In the data rows, 128 means zero.
Here are some points, each followed by its number:
[111 113 144 124 111  63 146 130] 0
[145 108 119 154 107  67 168  64] 1
[ 85  87 162 105  69  49  67 240] 2
[118 166 135 154 128 198 236 151] 3
[147 128 132 146 145 106 159 100] 4
[164 129 169 103 120 255   2 140] 5
[ 51 101 165 112 118  81   0 255] 6
[149  77  63 152  84   0 255   0] 7
[223 100 146 138 116 183  64   0] 8
[196 116 130  79  79 255 171   0] 9
[176 126  74 152  78   0 255  59] 10
[170 122 119 177 115  65 134  92] 11
[176 150 134 126 112 121 127 160] 12
[125 113 120 119 121 131 150  82] 13
[167  86  98 179 117 132 190   0] 14
[180 123  96 169 145  33 223  52] 15
[ 90  86 112 141 122 119 138  70] 16
[106 171 201 110 155 239   0 255] 17
[ 95 122 140 105 123 168 107 167] 18
[150 121 148  79  91 234 162  71] 19
[152 124  99 131  94  40 181 133] 20
[131 127 107 146 151  18 154 154] 21
[187 115 127 124 107 179 154   4] 22
[139 140 135 113 120 190 100 187] 23
[162  96 144  57 107 255  29  64] 24
[ 83 129 163 113 110 141  79 250] 25
[ 98 110   0 221  37   0 255   0] 26
[ 91 129 136 126 111 131 170 132] 27
[121 121  29 217  23   0 255   0] 28
[148  89  73 154  80  50 255   0] 29
New points follow, each followed by the numbers of its three nearest points above, smallest number first.
[101 197 112 166 132 255 255 155] 3 19 27
[119 115 128 134 118  59 105 155] 0 12 21
[100 129 135 124 147 132 114 182] 18 23 27
[148 119 135  93 103 215 112  76] 13 19 24
[135 113  95 142  83  67 255  18] 7 10 29
[ 61 124 167  85 115 119 247 192] 0 3 27
[113 133 132 142 117 118 181 154] 0 4 27
[114 120 136 145 120  83 140 158] 0 4 27
[116 125 136 116 135 132 156 138] 4 13 27
[111 116 140 108 123 165 116 126] 13 18 27
[122 168 127 156 127 183 227 162] 3 4 27
[123 178 112 161 132 183 207 181] 3 23 27
[ 86  73 171 165  80   0  69 196] 0 2 6
[117 131 142 123 136 127 150 143] 4 13 27
[168  98 150  92 137 255   0 121] 5 23 24
[ 81 122 137 103 125 125 211 175] 0 3 27
[  0 153  91  76  66 255 255 127] 3 19 27
[186 133 111 213 171  67 218  71] 1 11 15
[136 137 160  78 118 255  81 221] 17 18 23
[ 89 118 135 118  41 112 243 223] 3 20 27
[147 141 126 194 120   0 115 255] 2 20 21
[ 91 148 112 112 140 214 227 110] 3 19 27
[101 155 127 121 134 189 215 132] 3 13 27
[177 118 108 158 136 112 184   6] 1 14 22
